500 stands for zero in the data rows.
Each row in the table below has a label, given by one hidden rule.
[462. 513. 424. 916. 525. 372. 334. 715. 666. 556. 404. 551. 638. 555. 502. 562. 303. 603. 447. 248. 509. 574. 574.
 639. 517. 702. 511. 451.] h
[492. 520. 491. 354. 467. 510. 561. 499. 793. 452. 614. 465. 714. 494. 423. 541. 564. 444. 480. 483. 524. 505. 546.
 363. 674. 511. 287. 478.] i
[582. 543. 571. 192. 424. 495. 553. 536. 255. 503. 526. 530. 563. 454. 410. 673. 403. 475. 421. 799. 548. 429. 712.
 135. 523. 490. 561. 484.] j
[515. 558. 603. 550. 515. 530. 390. 448. 289. 550. 532. 496. 326. 500. 478. 431. 549. 438. 326. 632. 351. 524. 400.
 454. 480. 463. 543. 541.] j
[549. 442. 517. 396. 423. 630. 795. 402. 549. 416. 519. 435. 922. 224. 491. 299. 343. 463. 556. 414. 508. 442. 571.
 138. 618. 333. 635. 535.] e
[518. 458. 496. 498. 406. 576. 812. 557. 633. 465. 613. 423. 999. 378. 380. 426. 138. 720. 527. 369. 587. 444. 218.
 366. 594. 374. 530. 395.] e
[509. 405. 435. 298. 389. 567. 682. 537. 999. 516. 556. 482. 999. 159. 396. 550. 426. 673. 702.  35. 556. 463. 200.
 499. 630. 548. 536. 306.] e
[496. 592. 448. 433. 545. 487. 245. 489. 285. 316. 546. 425. 491. 423. 719. 394. 297. 283. 422. 503. 615. 473. 308.
 571. 305. 741. 535. 403.] e
[497. 621. 573. 490. 557. 469. 505. 487. 711. 329. 426. 574. 362. 661. 795. 279. 644. 385. 158. 640. 460. 528. 516.
 503. 183. 473. 172. 636.] i
[585. 441. 556. 348. 440. 674. 865. 461. 999. 346. 552. 451. 836. 160. 284. 530. 252. 660. 761. 238. 670. 401. 357.
 738. 821. 538. 339. 552.] e
[567. 459. 558. 441. 468. 658. 775. 379. 781. 425. 598. 492. 512. 343. 396. 460. 315. 588. 812. 424. 593. 429. 390.
 215. 546. 341. 421. 518.] j
[447. 608. 408. 728. 535. 416. 203. 635. 529. 695. 421. 566. 406. 577. 523. 656. 662. 492. 378. 465. 453. 630. 417.
 809. 390. 424.  15. 509.] i
[510. 489. 501. 622. 447. 465. 595. 569. 612. 630. 522. 429. 852. 566. 582. 567. 488. 390. 622. 449. 521. 545. 577.
 643. 438. 633. 392. 479.] i
[509. 505. 499. 393. 463. 468. 589. 438. 318. 507. 471. 605. 751. 637. 454. 399. 496. 371. 603. 575. 483. 513. 535.
 645. 492. 511. 633. 518.] h
[510. 554. 431. 635. 445. 527. 516. 553. 435. 495. 477. 504. 837. 494. 522. 572. 435. 642. 698. 264. 583. 489. 316.
 577. 585. 508. 341. 423.] h
[436. 534. 522. 446. 584. 415. 412. 474. 427. 491. 451. 549. 396. 722. 607. 466. 467. 503. 452. 418. 495. 454. 397.
 627. 431. 424. 482. 541.] h
[487. 538. 542. 358. 540. 458. 272. 480. 300. 594. 464. 522. 440. 654. 722. 474. 564. 483. 589. 528. 534. 445. 634.
 426. 388. 382. 540. 563.] i
[457. 454. 547. 154. 513. 574. 940. 321. 244. 325. 447. 446. 620. 352. 526. 408. 464. 344. 472. 588. 629. 370. 468.
 581. 710. 288. 767. 630.] e
[488. 469. 506. 710. 507. 605. 399. 505. 962. 456. 580. 441. 431. 223. 554. 621. 268. 643. 519. 259. 571. 574. 363.
 515. 629. 489. 425. 403.] e
[498. 476. 631. 602. 511. 424. 536. 381. 481. 488. 387. 484. 404. 476. 637. 585. 514. 276. 323. 528. 422. 483. 566.
 283. 599. 390. 873. 503.] e
[390. 524. 402. 663. 456. 550. 606. 480. 519. 759. 518. 442. 346. 578. 379. 904. 309. 541. 360. 401. 513. 601. 539.
 999. 378. 585. 459. 433.] h
[517. 564. 482. 401. 576. 426. 446. 465. 522. 580. 508. 574. 755. 675. 550. 645. 442. 631. 341. 562. 488. 531. 313.
 871. 482. 488. 352. 513.] i
[458. 548. 370. 554. 515. 430. 411. 540. 433. 465. 498. 570. 258. 564. 400. 515. 471. 493. 250. 291. 502. 610. 563.
 473. 495. 477. 585. 528.] h
[336. 566. 459. 830. 649. 426. 159. 678. 225. 652. 471. 613. 528. 701. 486. 504. 553. 533. 285. 904. 417. 615. 606.
 807. 519. 642.   2. 422.] t
[526. 521. 570. 686. 486. 425. 499. 439. 353. 348. 537. 573. 704. 543. 437. 621. 674. 563. 488. 725. 448. 532. 689.
 483. 556. 517. 622. 520.] j
[524. 532. 566.  80. 431. 500. 456. 470. 494. 501. 493. 585. 479. 409. 639. 509. 507. 500. 429. 527. 427. 447. 530.
 563. 429. 466. 801. 516.] e
[465. 565. 582. 433. 496. 446. 377. 489. 128. 578. 473. 567. 169. 598. 611. 404. 587. 334. 278. 699. 354. 491. 390.
 385. 414. 562. 665. 602.] t
[395. 561. 406. 670. 487. 462. 352. 482. 568. 661. 473. 481. 263. 536. 430. 592. 564. 426. 341. 296. 588. 515. 636.
 999. 600. 706. 488. 515.] h
[488. 575. 643. 455. 507. 513. 378. 408. 241. 307. 419. 474. 106. 529. 732. 272. 497. 354. 493. 999. 465. 392. 540.
 299. 432. 439. 999. 613.] j
[384. 500. 494. 566. 471. 505. 292. 506. 492. 635. 500. 562. 399. 611. 466. 467. 507. 532. 343. 624. 448. 571. 351.
 706. 451. 732. 390. 461.] i
[536. 483. 528. 530. 487. 556. 731. 374. 268. 488. 507. 482. 656. 475. 483. 233. 418. 531. 521. 470. 456. 460. 524.
 189. 551. 367. 750. 599.] w
[518. 489. 556. 344. 486. 549. 676. 368. 365. 357. 466. 449. 875. 419. 529. 198. 538. 376. 559. 559. 499. 431. 507.
  51. 686. 346. 718. 578.] e
[471. 503. 437. 482. 483. 500. 530. 524. 950. 535. 614. 456. 805. 561. 250. 745. 360. 473. 484. 270. 574. 494.  69.
 457. 735. 683.  59. 461.] i
[523. 517. 524. 251. 454. 498. 577. 431. 552. 395. 582. 506. 541. 516. 452. 383. 530. 287. 489. 596. 570. 420. 530.
 181. 651. 428. 519. 575.] t
[464. 454. 493. 505. 468. 569. 378. 599. 460. 457. 523. 516. 594. 678. 361. 504. 448. 572. 494. 124. 411. 464. 614.
 416. 305. 524. 519. 510.] h
[465. 432. 546. 540. 487. 417. 644. 604. 680. 566. 575. 433. 351. 498. 587. 457. 613. 573. 399. 526. 500. 560. 472.
 558. 445. 561. 559. 536.] e
[537. 479. 504. 496. 369. 503. 539. 454. 530. 429. 474. 487. 461. 470. 521. 368. 400. 500. 666. 578. 494. 414. 550.
 576. 639. 261. 309. 498.] t
[579. 544. 464. 470. 581. 495. 442. 451. 473. 566. 420. 536. 592. 507. 526. 531. 623. 544. 469. 663. 398. 492. 570.
 547. 519. 516. 532. 466.] t
[581. 421. 494. 451. 489. 571. 538. 414. 486. 493. 479. 492. 442. 476. 553. 480. 617. 492. 464. 642. 508. 438. 490.
 361. 494. 535. 464. 502.] t
[652. 431. 540. 268. 511. 608. 728. 259. 255. 373. 596. 421. 396. 257. 692. 409. 594. 336. 638. 766. 459. 297. 381.
  42. 591. 348. 851. 520.] e
[494. 497. 585. 374. 537. 458. 526. 383. 347. 549. 460. 546. 539. 326. 688. 403. 706. 436. 315. 806. 435. 566. 806.
 534. 455. 390. 636. 552.] j
[431. 483. 454. 609. 478. 492. 535. 667. 384. 567. 492. 484. 948. 537. 546. 617. 390. 427. 506. 497. 561. 577. 743.
 916. 484. 747. 274. 475.] i
[557. 482. 442. 645. 424. 569. 541. 540. 621. 464. 512. 405. 738. 450. 363. 649. 379. 757. 724. 100. 623. 531. 349.
 591. 590. 568. 329. 372.] h
[546. 447. 549. 687. 457. 512. 527. 579. 704. 415. 536. 454. 470. 583. 496. 370. 387. 339. 698. 564. 535. 485. 619.
 278. 499. 338. 666. 541.] h
[540. 483. 583. 433. 548. 531. 338. 463. 317. 492. 553. 478. 499. 561. 609. 410. 481. 527. 533. 309. 593. 449. 653.
 526. 566. 295. 500. 536.] h
[571. 468. 522. 379. 429. 503. 761. 437. 499. 363. 604. 422. 487. 364. 419. 312. 389. 600. 871. 454. 518. 403. 374.
 730. 784. 284. 592. 578.] e
[485. 535. 518. 668. 495. 455. 592. 548. 134. 393. 495. 507. 377. 546. 634. 600. 580. 504. 465. 513. 482. 490. 454.
 456. 529. 513. 382. 442.] i
[481. 512. 540. 498. 503. 470. 464. 538. 710. 457. 501. 503. 469. 577. 744. 345. 513. 582. 599. 621. 538. 556. 758.
 364. 482. 489. 691. 597.] w
[531. 408. 595. 622. 398. 505. 531. 442. 588. 504. 496. 467. 571. 441. 583. 698. 282. 374. 545. 364. 552. 501. 418.
 243. 708. 514. 712. 448.] w
[489. 465. 508. 485. 496. 552. 770. 464. 259. 647. 502. 503. 570. 447. 513. 664. 608. 399. 485. 536. 642. 459. 497.
 475. 563. 427. 594. 574.] e
[575. 400. 506. 334. 452. 596. 756. 286. 729. 388. 605. 474. 733. 320. 512. 457. 272. 437. 856. 271. 538. 451. 165.
 309. 685. 428. 454. 546.] e
[571. 450. 546. 375. 462. 423. 420. 368. 302. 416. 452. 457. 588. 436. 311. 271. 571. 504. 489. 756. 605. 404. 424.
 343. 359. 219. 904. 688.] e
[514. 498. 480. 442. 547. 455. 480. 419. 382. 516. 479. 565. 400. 465. 555. 434. 468. 425. 757. 595. 449. 504. 624.
 428. 471. 528. 536. 570.] j
[536. 481. 485. 641. 494. 454. 511. 434. 562. 404. 591. 477. 653. 398. 313. 687. 503. 720. 763. 503. 497. 528. 567.
 465. 512. 644. 604. 430.] e
[581. 493. 472. 759. 516. 488. 493. 550. 672. 611. 588. 505. 572. 433. 301. 526. 514. 484. 702. 260. 521. 554. 263.
 622. 576. 607. 389. 368.] h
[355. 509. 402. 901. 545. 474. 240. 652. 766. 630. 508. 563. 712. 628. 275. 783. 606. 773. 405.  92. 541. 559. 326.
 754. 456. 999.   0. 363.] i
[515. 452. 496. 408. 383. 540. 282. 480. 302. 537. 381. 454. 231. 364. 488. 476. 529. 446. 549. 396. 505. 463. 540.
 422. 496. 233. 246. 471.] t
[398. 554. 511. 524. 549. 542. 502. 547. 324. 563. 451. 535.  58. 577. 506. 455. 723. 409. 534. 608. 572. 493. 626.
 349. 435. 416. 685. 386.] w
[480. 461. 432. 674. 493. 520. 583. 508. 592. 525. 536. 475. 780. 353. 426. 375. 345. 638. 471. 553. 554. 490. 609.
 432. 584. 648. 395. 421.] j
[441. 525. 511. 396. 480. 539. 367. 483. 565. 577. 480. 485. 454. 453. 459. 447. 468. 555. 498. 587. 437. 508. 473.
 746. 534. 728. 596. 521.] j
[466. 575. 521. 601. 543. 541. 631. 551. 553. 512. 453. 505.  84. 475. 397. 611. 620. 460. 640. 616. 495. 522. 532.
 352. 500. 475. 782. 415.] e
[434. 558. 498. 577. 481. 522. 281. 535. 457. 630. 527. 543. 466. 607. 472. 439. 457. 550. 453. 626. 429. 561. 572.
 806. 437. 649. 448. 477.] i
[436. 528. 433. 653. 492. 515. 530. 473. 383. 544. 370. 516. 556. 484. 507. 378. 403. 494. 431. 605. 440. 520. 739.
 390. 368. 544. 514. 538.] j
[470. 537. 488. 689. 578. 502. 536. 501. 288. 561. 419. 470. 521. 517. 451. 363. 546. 531. 393. 512. 423. 500. 536.
 333. 485. 531. 467. 563.] i
[502. 540. 430. 334. 471. 471. 530. 416. 451. 415. 536. 492. 291. 573. 593. 378. 538. 468. 397. 508. 452. 507. 823.
 483. 534. 384. 780. 619.] w
[460. 445. 542. 235. 496. 465. 745. 515. 548. 468. 575. 494. 652. 350. 609. 365. 648. 438. 485. 293. 474. 371. 418.
 499. 582. 470. 774. 457.] e
[610. 396. 514. 339. 468. 559. 678. 519. 852. 441. 549. 377. 955. 171. 109. 543. 357. 559. 790.  75. 602. 500. 261.
 746. 760. 661. 447. 363.] e
[490. 468. 476. 418. 561. 503. 410. 555. 377. 544. 422. 539. 376. 611. 619. 538. 563. 511. 397. 606. 491. 508. 575.
 329. 527. 511. 669. 561.] h
[555. 521. 552. 424. 531. 480. 464. 544. 641. 388. 429. 536. 153. 634. 604. 396. 656. 376. 307. 851. 407. 474. 560.
 684. 524. 423. 709. 528.] t
[535. 488. 466. 619. 544. 467. 374. 712. 677. 581. 509. 559. 285. 631. 515. 446. 601. 487. 297. 785. 465. 526. 590.
 697. 430. 527. 380. 396.] t
[576. 464. 465. 467. 462. 592. 579. 447. 445. 452. 526. 445. 726. 535. 468. 525. 464. 480. 511. 435. 598. 516. 311.
 609. 505. 543. 492. 405.] h
[443. 518. 363. 693. 541. 567. 552. 663. 984. 548. 644. 484. 544. 471. 144. 824.  85. 702. 790. 292. 592. 567. 189.
 999. 471. 781. 302. 395.] i
[434. 526. 459. 672. 532. 493. 260. 605. 894. 652. 482. 520. 423. 443. 550. 651. 440. 676. 615. 441. 540. 625. 490.
 597. 462. 641. 464. 432.] j
[485. 511. 534. 337. 460. 462. 513. 457. 126. 421. 402. 448.  41. 584. 710. 235. 704. 380. 705. 622. 392. 405. 619.
 442. 494. 198. 552. 646.] i
[567. 459. 496. 461. 438. 497. 684. 422. 663. 496. 526. 470. 620. 553. 413. 412. 410. 444. 705. 255. 490. 530. 396.
 504. 464. 524. 555. 446.] h
[565. 491. 534. 444. 465. 522. 497. 392. 415. 414. 432. 422. 687. 440. 326. 507. 479. 640. 642. 252. 660. 439. 243.
 627. 806. 513. 473. 444.] w
[529. 539. 675. 249. 596. 419. 377. 424.   0. 456. 484. 541. 205. 618. 770. 323. 632. 331. 264. 682. 417. 401. 999.
 335. 379. 149. 729. 605.] w
The hidden rule looks at only part of the columns. Which column or columns, counting from 0, in order?
13 19 26
Here are more rows. What is the label of each one?
[606. 514. 496. 314. 453. 516. 663. 268. 475. 325. 599. 412. 122. 342. 628. 270. 527. 388. 374. 424. 447. 392. 721.
 230. 623. 231. 946. 609.] >> e
[556. 516. 510. 718. 482. 503. 493. 503. 551. 464. 494. 433. 668. 624. 408. 651. 537. 726. 598. 254. 539. 520. 228.
 540. 651. 557. 322. 423.] >> h
[481. 454. 561. 355. 454. 576. 563. 386. 271. 362. 559. 498. 560. 515. 598. 389. 787. 550. 632. 353. 515. 424. 747.
 208. 474. 611. 765. 618.] >> w
[603. 456. 482. 450. 514. 513. 648. 474. 423. 590. 477. 510. 505. 435. 537. 592. 543. 506. 472. 700. 472. 408. 423.
 413. 510. 593. 563. 524.] >> j
[436. 555. 462. 750. 568. 452. 442. 478. 277. 681. 402. 504. 407. 613. 453. 485. 457. 591. 315. 635. 416. 526. 538.
 484. 385. 636. 286. 517.] >> i
[575. 486. 453. 735. 412. 570. 678. 526. 595. 456. 603. 469. 837. 471. 399. 730. 345. 742. 858.  92. 606. 539.  97.
 411. 691. 583. 329. 378.] >> h
[475. 421. 495. 461. 475. 620. 498. 606. 518. 467. 568. 509. 699. 547. 337. 584. 512. 555. 504.  59. 417. 461. 341.
 437. 435. 536. 508. 521.] >> h
[428. 423. 421. 765. 477. 472. 590. 612. 999. 662. 620. 471. 839. 612. 184. 628. 342. 669. 583. 223. 561. 596.  81.
 846. 482. 531.  64. 209.] >> i
[579. 473. 507. 221. 414. 637. 660. 369. 458. 334. 546. 430. 607. 170. 734. 523. 602. 362. 779. 464. 446. 441. 342.
 312. 675. 122. 667. 649.] >> e
[516. 495. 483. 719. 498. 452. 500. 488. 616. 610. 529. 482. 444. 571. 377. 562. 511. 389. 585. 300. 505. 527. 355.
 600. 391. 622. 356. 404.] >> h
[496. 471. 460. 406. 464. 534. 498. 569. 717. 420. 604. 485. 562. 551. 377. 613. 473. 540. 511. 466. 516. 554. 526.
 253. 616. 563. 261. 477.] >> i
[556. 530. 639. 299. 509. 517. 445. 500.   0. 450. 522. 489. 312. 459. 485. 181. 602. 336. 492. 669. 435. 454. 603.
 229. 525. 396. 831. 618.] >> e
[402. 615. 417. 641. 563. 410. 340. 670. 652. 545. 489. 564. 418. 715. 418. 625. 643. 527. 299. 605. 457. 639. 683.
 642. 498. 652. 118. 495.] >> i
[623. 436. 541. 341. 433. 568. 673. 497. 863. 385. 510. 513. 470. 411. 500. 374. 460. 407. 451. 723. 504. 411. 540.
 603. 585. 360. 825. 461.] >> e
[420. 552. 520. 754. 571. 441. 262. 614. 536. 634. 502. 537.  26. 613. 818. 524. 562. 531. 275. 606. 487. 556. 603.
 514. 359. 528. 329. 534.] >> i
[490. 443. 459. 510. 510. 517. 807. 390. 812. 500. 657. 374. 716. 590. 280. 625. 296. 709. 523. 539. 584. 560. 347.
 486. 513. 418. 112. 473.] >> i
[582. 478. 475. 104. 407. 541. 703. 365. 442. 303. 565. 419. 466. 338. 573. 262. 564. 321. 620. 377. 502. 457. 734.
   0. 578. 179. 999. 604.] >> e
